In the data rows, 128 means zero.
Here are some numbered points:
[108 146 147  77 152 147 104  79 145 152 182  72 160  90  77 121 149  87
 173 140 128 159 164 120 148] 0
[144 122 102 179  90 113 146 179  96 113  78 181 105 177 179 136 108 176
  66 126 116  75  68 151  93] 1
[191  73 137 156 150 110 191 163 159  85 102 164  71 146 162 178  90 173
 120  81 172 133 133  94 137] 2
[117 144 174  80 153 168 109  97 149 127 174  92 144 101  82 135 133 100
 173 126 143 171 167 122 170] 3
[112 141 158  75 154 151 109  86 146 135 173  79 150 100  77 136 151  96
 177 136 134 169 168 117 159] 4
[172  98 164 145 153 129 169 136 150  61 116 150  97 150 158 187  67 171
 130  70 182 123 126 105 162] 5
[ 93 160 131 101 132 137  85  96 122 161 165  93 172 104  85 102 160  81
 146 164 115 150 154 132 134] 6
[128 121 114 147 112 123 138 149 116 130 107 147 120 152 147 127 130 144
 102 135 119 101 102 147 114] 7
[104 154 150  76 148 142 105  86 142 143 174  71 157  91  73 118 150  90
 171 142 134 158 164 116 142] 8
[134 122 122 104 140 136 133 125 142 129 134 120 124 115 115 130 142 117
 149 134 145 156 150 110 128] 9
[181  65 127 139 157 101 184 158 170  89 106 157  67 128 154 166  89 169
 130  90 166 145 136  76 127] 10
[104 161 156  90 142 162  97  71 132 142 181  70 159  93  83 110 147  81
 160 147 125 160 159 131 147] 11
[132 129 104 179  85 104 140 173 101 125  81 172 120 181 174 117 118 157
  57 132 108  74  64 163  96] 12
[ 87 174 110 131  97 139  88 117  80 169 132 115 160 128 115  77 173 101
 121 170  86 106 118 169 110] 13
[125 130 138  91 166 136 118  92 161 134 171  92 138  81  82 129 132 106
 181 136 138 175 177  98 146] 14
[129 133 107 149  93 116 122 152  98 145  99 149 129 158 149 111 141 144
  97 144 108  96  91 151 105] 15
[ 93 147 142  85 142 147  97  79 140 151 175  74 156  84  68 112 156  78
 168 149 124 163 163 124 142] 16
[187  70 132 156 142  98 187 173 161  91  90 171  64 143 170 163  78 176
 124  79 160 127 127  90 127] 17
[138 115  97 168 102 115 146 175 108 125  78 170 105 164 166 125 121 154
  81 118 122  86  86 147  94] 18
[168  98 130 142 147 129 150 160 147 100 102 141  92 143 149 160 100 150
 118  99 151 129 126 112 122] 19
[ 82 171 119 113 109 132  78 100 107 183 149 101 173 115 102  83 177  86
 132 175  97 121 129 156 120] 20
[144 114 160  89 168 145 136 101 170 112 157  96 124  93 104 146 117 115
 169 116 159 176 168  93 159] 21
[ 97 151 111 124 103 135  93 121 106 168 132 117 153 130 113  85 159 103
 119 169  93 123 120 159 110] 22
[ 80 180 101 141  78 123  93 125  76 168 124 130 171 133 122  77 157 106
 109 169  68 100  97 172 109] 23
[132 119  96 175  87 110 143 172  90 126  81 171 121 172 180 120 115 158
  61 122 105  70  66 160 101] 24
[138 122 164  94 155 162 130 115 151 116 155 112 129 119 115 148 119 124
 157 116 152 156 148 110 158] 25
[106 153 120 116 117 141  96 114 108 154 142 118 152 130 116 106 155 112
 130 152 105 121 120 147 127] 26
[128 119 131 112 146 139 128 126 140 128 137 116 119 108 109 123 135 131
 145 132 136 146 148 115 130] 27
[ 76 185 118 120 101 126  68  99 102 180 148 106 178 109 103  77 166  85
 132 179  83 116 122 154 116] 28
[115 136  97 122 119 109 119 130 126 148 132 117 135 108 110 113 153 108
 138 159  99 137 136 127 101] 29
[166 101 168 112 183 131 165 126 177  84 135 131 102 121 132 180  91 142
 153  82 185 161 154  83 163] 30
[ 88 170 133  98 128 145  86  82 124 154 173  81 168 101  87 100 158  78
 153 162 113 148 144 133 140] 31
Which point above is nearest to each new point? Its number follows each.
[ 84 172 106 153  82 121  90 126  77 162 123 133 163 141 134  78 146 115
 102 161  69  89 100 187 105] 23
[165  94 160 151 156 132 169 151 151  58 119 155 101 155 162 184  67 175
 123  53 170 121 128 110 152] 5
[150 111 150  98 177 136 144 115 183 114 148 112 115  89 113 156 118 121
 177 113 170 188 182  81 153] 21
[122 127  92 168  87 108 125 149 105 136  91 154 120 155 154 109 136 142
  99 140 102 101  94 147  90] 15
[148 113 167 118 157 160 146 120 136  94 131 129 117 145 129 155  98 151
 131  96 163 134 138 116 168] 25
[103 165 137 111 114 149  98 104 117 149 150 103 162 115 109 104 153  99
 135 148 117 136 133 138 135] 26
[108 143  99 158  84 121 123 151  79 147 103 154 137 156 148 104 138 140
  89 143  96  81  88 170  98] 15
[101 151 109 156  80 116 114 148  66 144 100 149 148 159 147 103 140 134
  90 136  86  81  81 184 106] 15
[174  66 134 137 162 112 183 141 176  84 118 144  78 119 141 177  92 145
 148  86 175 150 154  74 139] 10
[143 106  94 168 105 108 158 175 111 118  77 171  99 156 166 133 108 167
  87 117 127  96  90 134 101] 18
[128 137 102 160  82 116 125 157  86 144 102 162 132 159 165 110 138 146
  84 141  98  84  89 160  97] 15
[172  83 153 158 153 125 181 150 148  57  98 167  87 163 170 182  57 182
 125  54 170 115 120 106 151] 5
[157  94 154 112 172 135 156 130 180  93 128 130 101 116 131 162  93 135
 156 100 176 169 164  82 154] 30
[176  94 151 153 146 117 175 148 156  70 105 161  87 163 173 188  53 186
 117  65 171 110 117 111 150] 5
[ 95 166 110 155  71 115 101 135  67 157 124 140 150 154 139  83 143 117
  97 159  79  84  92 193  99] 23
[183  84 157 155 152 121 179 148 159  63 104 153  85 155 165 192  54 184
 121  54 179 124 119  99 154] 5
[137 124 148 101 156 149 124 118 147 116 138 117 127 110 117 142 117 116
 145 128 146 152 153 109 148] 25
[ 99 163 138 111 117 154  79 108 113 156 150 102 170 117 101 101 160  99
 134 152 113 136 125 151 136] 26
[130 132 136 113 132 149 120 123 126 135 141 117 129 128 119 126 132 127
 136 133 133 130 142 124 142] 27
[163  82 139 128 177 117 168 123 187  93 123 131  93 103 123 172  98 150
 162  99 176 169 169  68 147] 30
[172  83 157 120 188 125 173 124 199  83 141 129  96 111 133 181  84 142
 164  92 183 173 164  60 159] 30
[184  82 157 141 161 129 179 146 162  56 111 154  83 151 162 192  67 169
 132  57 185 126 125 104 160] 5
[104 141  90 153  82 127 118 137  86 153 109 141 138 148 137  93 145 130
  99 149  87  98  93 163  98] 15
[114 138  98 153  90 114 114 141  82 146 109 141 136 147 142 106 145 135
  86 145 100  98  89 156  97] 15
[155  90 142 113 180 109 160 127 187  98 134 128  97  99 114 166 100 136
 170 104 175 170 176  68 145] 30
[154  92 109 146 132 110 159 155 142 118 104 156  96 134 150 144 118 150
 125 114 140 137 132  95 112] 19
[121 122 126  93 151 127 115 104 154 137 151 104 130  80  98 122 147  99
 164 141 136 172 167  96 130] 14
[166 101 165 133 169 135 167 140 168  60 122 146 101 151 150 194  60 165
 131  63 183 135 134 104 167] 5
[171  79 122 138 156 109 166 151 165 104 112 145  76 122 146 169 102 151
 132  99 166 145 145  88 129] 10
[ 81 165 114 106 115 127  81 100 120 176 151 103 169 100  94  88 182  87
 142 178 102 129 137 142 120] 20
